Each path below is one point turned by a fixed rotation once a step. After each direction that follows a path, write how fast that rotation turns it, in deg/step (0 if it stays still).
Each turn is a multiple of 5 degrees from 10 to 175, or 0.
Each row of a path follows its step; steps can be skipped.
Rotation 1:
step 0: [-16 -11 -13  -2  -2  -2 -28   6  15  -8  -9   6  -1   0 -10   7   3   7
 -14   2   3  -3 -14   4 -15  -3  13   5  -2  -8  -4  -5   9  11   1   2
 -11  13  -8  14   5   6]
step 1: [-14  -3  -1   8   2  -5   1   1 -13  -8   7   2  -6  -3  -6  -6  -6   7
  15 -22  10   4  17   9 -18  -5  10 -16   2  -3   0 -14   7  -6  23   0
  -6  -7  -6  -8 -10   1]
step 2: [ -4   2  -5   4  -6  -2  -1   8  -9  18  -5  -6  17  11  -9  -2  -5  19
   1  -4 -16  -3 -12   9  18  -2  -9  -8  -9   5   1   4   3  -6   3  -2
  12 -16   6 -23  -7   5]
step 3: [ -2   5 -23  -5   3 -14  -1   4  -1 -18  -7 -19   3  -1  10   8 -11 -10
   1  28 -12  -4   0  -2   4   5 -16   2   7  -6   5  -3   3   8   1   4
   8  -5  -3   0   9  -3]
step 5: [ -6  10  19  -9   1   9   8  -4   6  13  -7  22  -2  -7   1  18  11   9
   4  10  -2  -4  -4  13  -3   2   2 -17  -4  -5   4  19  -7   2   0   6
  -8 -14  -6   7   3  14]
step 7: [-19 -14  -1 -11  -2   3 -13   3  -2   7 -14   7   6   2   7 -28   0   1
   6  -1  -8   0  -2  -8   1   9  15  21   1   5   5  -9   7   1   0  -9
 -10   3  -9  -7   3 -12]
step 8: [-18 -13   1 -21   0   6   0   9  -2   5  12  -5   4 -14  -8   1  -2  -3
  -3  -6   2   8  11   2 -13  -1 -16   6   4 -22 -20   1  -7   1  15  -5
   6 -11   2  -6  -1   7]
step 10: [ -7  21  -9  13  16  -7   5  -1  -1  -9 -15   5  -1  -5  25  -8  -2   1
  -2  -1  -2  -8   3  -2   6  -1 -13   0 -13  -2  12  -8   9  -2  14   8
 -18  -6  14  -2  -3   0]
step 15: [-14  -1   1  -2 -18   0  21   6   1  -4   2  -3  20  -8  10  -5  -1  -4
  -7   5  16   7   1 -14  -5   7  -8   0  25 -11   9   2   4 -17   3  -5
   8   0   5   6  -9  -4]
step 16: [  1  -2   0   3 -11   2   6   8  11  19   1  11 -15   7   2   2 -11   1
  -2  -4 -15   9 -14  -7   7 -24  -3  21   2 -20   6   0  10  -4   4  -1
  -8   8   2   6   8   7]
[ 4 -4 -8 -2 -1  4 -1 -6 -1 -4  1  0 -4  0  2  0  0  4 -4  3  0 -3 -2 -3
  5  3 -2  3 -1  5  4  0 -4  2  2 -1 -6 -3  2 -2 -4 -1] : 100
[-1 -3 -1  7  4 -1  1  1 -9  0 -1  4  0  0  1  1  3  2  2  1  1  5  6 -3
 -2 -2  2  8  2  3  6  2  1 -5  0  4 -1 -1  0  0  1 -1] : 125
[-4  1 -3  2  5  2  2 -1 -5  2 -1 -2 -1 -3 -1  0 -3  0  3 -1 -3  5 -5 -2
  3  7 -6  0  6 -3 -2  0  0  1  2 -1  7  5  0 -4 -5 -2] : 60
[ 2  3 -1  5 -4  1 -2 -4  2  0 -5  2  2 -5 -5 -4 -3 -3 -1  1 -3 -2  7  1
  0  0 -2  0  1 -5  5  7 -1  1  1  0  0  4  5  4 -1  2] : 65
[-3  1  1  2 -5 -8  8 -1  1  0  0  0  0 -3 -2 -3  0  3  2 -2  1 -1 -2  1
  2  5  1  0 -2  3  3 -1  7  2 -4  1  1 -5  6 -1 -1 -5] : 85
[ 0 -1 -5  0  1  0  1  5  6 -3  1 -3  6 -3 -5  7  2  1 -2  3  1  3 -2 -2
 -3  6  1 -1  0  5  1  5 -2 -4  0  0  3  1  2 -1  5  5] : 120
